Each row has a name. Each question is about the rows just above it.

S: [0.35,2.26,2.07,-1.49,1.23,0.06,-0.77,1.64,-3.01,1.41,-1.43,-1.52,-2.75,-0.70,2.16,-1.40,1.63,-0.96,0.92,3.71,-0.67,-1.52,1.51,1.35,-1.03,-0.02,-1.20,3.42,-2.37,-1.65,-1.26,-1.89,-0.60]
Y: [-0.03,-3.64,-2.89,3.03,-0.86,-1.75,0.82,-1.59,3.27,-1.41,-0.34,1.81,3.24,2.71,-0.21,2.03,-1.53,1.81,-0.65,-5.69,2.69,0.80,-1.82,-0.27,0.83,-0.03,3.26,-3.44,4.37,1.41,-0.57,0.07,-0.37]
N: [-0.35,1.46,0.73,-1.65,-0.53,2.17,0.03,-0.54,0.02,0.01,2.04,-0.22,-0.49,-2.09,-2.79,-0.60,-0.06,-0.90,-0.25,2.19,-2.37,1.13,0.30,-1.74,0.37,0.33,-2.11,-0.24,-2.31,0.37,2.28,2.18,1.21]
R: [-0.22,4.26,3.12,-4.11,0.08,3.48,-0.67,0.83,-2.62,1.16,2.18,-1.52,-3.18,-4.23,-2.39,-2.24,1.14,-2.34,0.28,6.50,-4.59,0.43,1.88,-1.56,-0.25,0.46,-4.65,2.43,-5.84,-0.66,2.78,2.12,1.32]
P: [-0.67,-3.61,-2.87,-2.53,-1.58,3.66,0.46,-1.52,3.57,-0.59,4.34,0.46,0.35,-3.65,-5.93,-0.58,-0.93,-1.32,-0.92,2.20,-4.17,2.95,0.07,-3.81,1.24,0.72,-3.26,-1.71,-3.19,1.70,4.87,5.06,2.47]
H: [0.20,-5.38,-4.03,4.90,-0.34,-3.86,1.01,-1.43,4.04,-1.59,-2.21,2.06,4.35,4.92,2.06,3.01,-1.61,2.92,-0.59,-8.29,5.40,-0.19,0.36,1.26,0.44,-0.50,5.64,-3.79,7.24,1.40,-2.76,-1.96,-1.35]
B: [0.69,1.72,2.21,-0.10,2.72,-2.50,-1.40,3.33,-4.79,2.01,-4.66,-2.25,-3.61,1.52,6.91,-1.42,2.45,-0.39,1.88,3.07,2.05,-4.06,1.86,4.51,-2.11,-0.63,0.63,5.29,-0.77,-3.10,-4.89,-5.92,-2.42]
E: [0.00,-5.59,-4.41,4.63,-1.37,-2.81,1.35,-2.44,5.34,-2.21,-0.32,2.66,5.29,4.15,-0.45,3.17,-2.56,2.87,-1.22,-8.82,4.24,1.21,-3.00,-0.23,1.17,-0.30,4.96,-5.07,6.90,2.09,-0.91,0.29,-0.56]
M: [0.15,2.43,2.12,-1.66,1.12,0.43,-0.72,1.51,-3.01,1.37,-0.95,-1.44,-2.71,-0.98,1.81,-1.43,1.53,-1.02,0.78,3.76,-0.93,-1.34,1.53,1.26,-0.89,-0.10,-1.59,3.12,-2.45,-1.64,-0.96,-1.57,-0.38]
V: [-0.67,1.54,0.53,-2.53,-1.58,3.66,0.46,-1.52,1.32,-0.59,4.34,0.46,0.35,-3.65,-5.93,-0.58,-0.93,-1.32,-0.92,2.20,-4.17,2.95,0.07,-3.81,1.24,0.72,-3.26,-1.71,-3.19,1.34,4.87,5.06,2.47]
U: [0.15,2.43,2.12,-3.59,1.12,0.43,-0.72,1.51,-3.01,1.37,-0.95,-1.44,-2.71,-0.98,1.81,-1.43,1.53,-1.02,0.78,3.76,-0.93,-1.34,1.53,1.26,-0.89,-0.10,-1.59,3.12,-2.45,-1.64,-0.96,-1.57,-0.38]
Right after [-0.23] comes -> [1.17]
Right after [-4.66] comes -> [-2.25]

C: [6.57,6.13,-7.14,-0.83,-4.29,0.80,3.19,2.87,-0.83,7.28,-7.14,-1.89,-2.53,-7.03,0.30,7.07,7.58,2.58,6.20,-6.97,5.43,-6.43,-3.76,-1.99,6.85,5.20,3.13,-4.68,2.06,6.68,-6.61,6.99,6.11,2.00,-2.49,1.26]
A: [1.75,1.27,-2.91,-7.04,4.35,-6.22,-4.66,-3.94,7.33,3.27,-2.28,7.17,4.78,-1.86,-6.82,2.31,2.63,-5.18,0.69,-6.41,0.83,-2.05,-6.83,5.45,1.05,0.25,-4.05,1.51,-4.55,1.58,-0.54,2.65,1.18,-4.60,5.62,-7.16]
W: [-6.99,-6.86,6.89,-3.91,4.50,-3.87,-5.49,-5.36,4.81,-7.25,6.99,3.28,4.86,6.59,-3.95,-7.31,-6.79,-5.28,-6.18,0.30,-6.12,7.44,7.27,5.09,-5.38,-6.47,-4.74,4.92,-6.80,-3.92,6.02,7.18,-6.98,-4.79,3.96,-4.26]
What comes right after [7.17] in the named rows? -> [4.78]
The entry that follows [6.02]: -> [7.18]
What comes right after [-6.98] in the named rows? -> [-4.79]
The entry that follows [7.33]: -> [3.27]
The entry that follows [-6.79]: -> [-5.28]
Right after [0.80] comes -> [3.19]
What comes right after [-6.82] in the named rows? -> [2.31]

rezam: [-1.95,4.89,-3.57,-1.58,-2.84,-3.53,2.54,4.99,4.33]
bom: [2.89,0.47,2.93,3.34,3.03,2.97,-1.89,0.18,0.31]
Rutif: [-3.78,-1.62,3.21,-3.68,-3.30,3.12,4.52,-1.05,-1.48]
Bogif: [0.96,-3.99,7.44,1.29,2.00,7.38,-1.06,-3.78,-3.69]
gakuv: [-2.21,3.94,-2.55,-1.85,-2.90,3.90,2.80,4.12,3.47]
vesi: [-2.21,3.94,-2.55,-1.85,-2.90,-2.56,2.80,4.12,3.47]
meded: [3.66,4.93,-1.86,4.28,2.85,-1.73,-2.79,4.37,4.29]
Fimol: [3.66,4.93,-1.86,4.28,2.85,-1.73,-2.79,4.11,3.56]
mokul: [0.96,-3.99,7.44,1.29,2.00,7.38,0.01,-3.78,-3.69]
Tor: [1.05,3.43,-0.95,1.55,0.51,-0.89,-0.29,3.28,2.97]
Pof: [1.10,4.29,-5.44,1.74,-0.29,-5.31,-0.50,7.12,6.55]
The entry that follows [3.34]: -> [3.03]
The entry that follows [0.18]: -> [0.31]
Right after [3.43] comes -> [-0.95]
What comes right after [-1.89] in the named rows? -> [0.18]
The entry that follows [0.51]: -> [-0.89]

L: [-0.30,-7.76,2.07,1.07,2.95,3.70,2.04]
Z: [2.05,-0.98,0.77,1.53,-1.39,7.31,0.18]
D: [2.75,-3.08,2.03,1.00,-1.21,-0.04,-4.09]
What comes right after [1.53] in the named rows? -> [-1.39]
What comes right after [2.03] in the named rows? -> [1.00]
The entry that follows [-0.30]: -> [-7.76]
Right after [-0.98] comes -> [0.77]

T: [1.49,-0.86,0.22,-2.25,-0.81,-1.31,2.13,0.87]
K: [1.91,-0.70,0.38,-1.69,0.21,-0.97,0.91,-0.07]
Q: [-2.05,-0.30,-2.06,-0.39,-0.38,-0.54,5.74,4.74]
F: [1.66,-0.51,0.42,-1.24,-0.40,-0.69,0.26,-0.41]
G: [2.45,1.40,1.38,4.36,1.16,2.76,-9.67,2.04]
X: [1.61,-1.08,0.07,-2.79,-1.03,-1.66,3.17,1.54]
J: [1.17,1.05,0.46,3.38,1.36,2.05,-5.92,-4.23]
Right after [1.38] comes -> [4.36]
What comes right after [1.17] in the named rows? -> [1.05]
The entry that follows [0.22]: -> [-2.25]
The entry that follows [2.05]: -> [-5.92]
The entry that follows [-2.25]: -> [-0.81]

lagom: [8.54,-7.46,7.01,-4.25,0.83,-4.26,-6.69,-5.29,3.23,7.99,-7.45]
Sipu: [2.73,-8.79,6.10,2.52,0.70,2.74,-3.34,-4.45,-1.04,2.18,-2.46]
leb: [2.79,-3.16,2.99,0.95,-0.57,-1.94,-2.40,-2.34,1.38,1.30,0.12]
lin: [8.54,-7.46,7.01,0.68,0.83,-4.26,-6.69,-5.29,3.23,7.99,-2.46]
The entry that follows [1.38]: -> [1.30]
What comes right after [-1.04] in the named rows? -> [2.18]
What comes right after [2.18] in the named rows? -> [-2.46]
Right after [0.95] comes -> [-0.57]
Right after [-4.25] comes -> [0.83]
The entry that follows [2.74]: -> [-3.34]

fetet: [4.70,1.50,-3.67,-0.48,-4.61]
turi: [-8.22,1.50,-3.67,-0.48,-0.08]
leluf: [-7.93,1.50,-3.67,4.71,-0.08]
Right after [-7.93] comes -> [1.50]
Right after [4.71] comes -> [-0.08]
The entry that follows [4.70]: -> [1.50]

dozu: [-2.88,-0.64,-0.94,-0.66,2.97,0.49,-1.17,1.35,-0.82,-1.00,0.48,-0.70,0.28,-5.56]
zafav: [-1.16,0.07,1.03,-0.08,-2.90,-0.35,0.33,-1.38,-1.33,0.52,-0.34,0.23,-0.50,-2.08]
liseg: [-1.43,-0.93,-2.00,-0.90,5.37,0.87,-1.48,1.20,-1.13,-1.66,0.70,-1.01,0.54,-3.22]
Bivub: [-1.43,-0.93,-2.00,-0.90,5.37,0.87,-1.48,1.20,-0.27,0.42,0.70,-1.01,0.54,-3.22]
sek: [4.16,-0.26,1.56,-0.27,4.16,0.26,-0.17,-2.37,-0.51,-0.27,0.00,-0.26,0.29,5.44]
Whose row is [-2.88,-0.64,-0.94,-0.66,2.97,0.49,-1.17,1.35,-0.82,-1.00,0.48,-0.70,0.28,-5.56]? -> dozu
What comes right after [0.26] in the named rows? -> [-0.17]
What comes right after [-0.17] in the named rows? -> [-2.37]
Right after [-2.90] comes -> [-0.35]

fuvi: [0.40,-0.63,-1.88,-6.17,3.26,-0.92,-0.93]
navog: [-2.90,-1.18,1.65,0.76,2.62,-0.92,-1.18]
mufek: [0.40,-1.18,-5.41,-0.39,0.09,-0.21,-2.86]
rak: [2.05,-0.63,-7.76,-0.39,-1.17,-2.35,-1.65]
Zezig: [1.50,-0.63,-7.76,-0.39,-1.17,-2.35,-1.65]
Rovo: [0.40,-1.18,-5.41,-0.40,-0.54,-5.91,-5.27]
farop: [1.50,-0.63,-7.76,-0.39,-1.17,-2.35,0.76]
romu: [-0.15,0.46,-1.88,3.08,-1.17,-3.77,-6.47]
Right after [1.65] comes -> [0.76]
The entry that follows [-0.40]: -> [-0.54]
Right after [2.05] comes -> [-0.63]

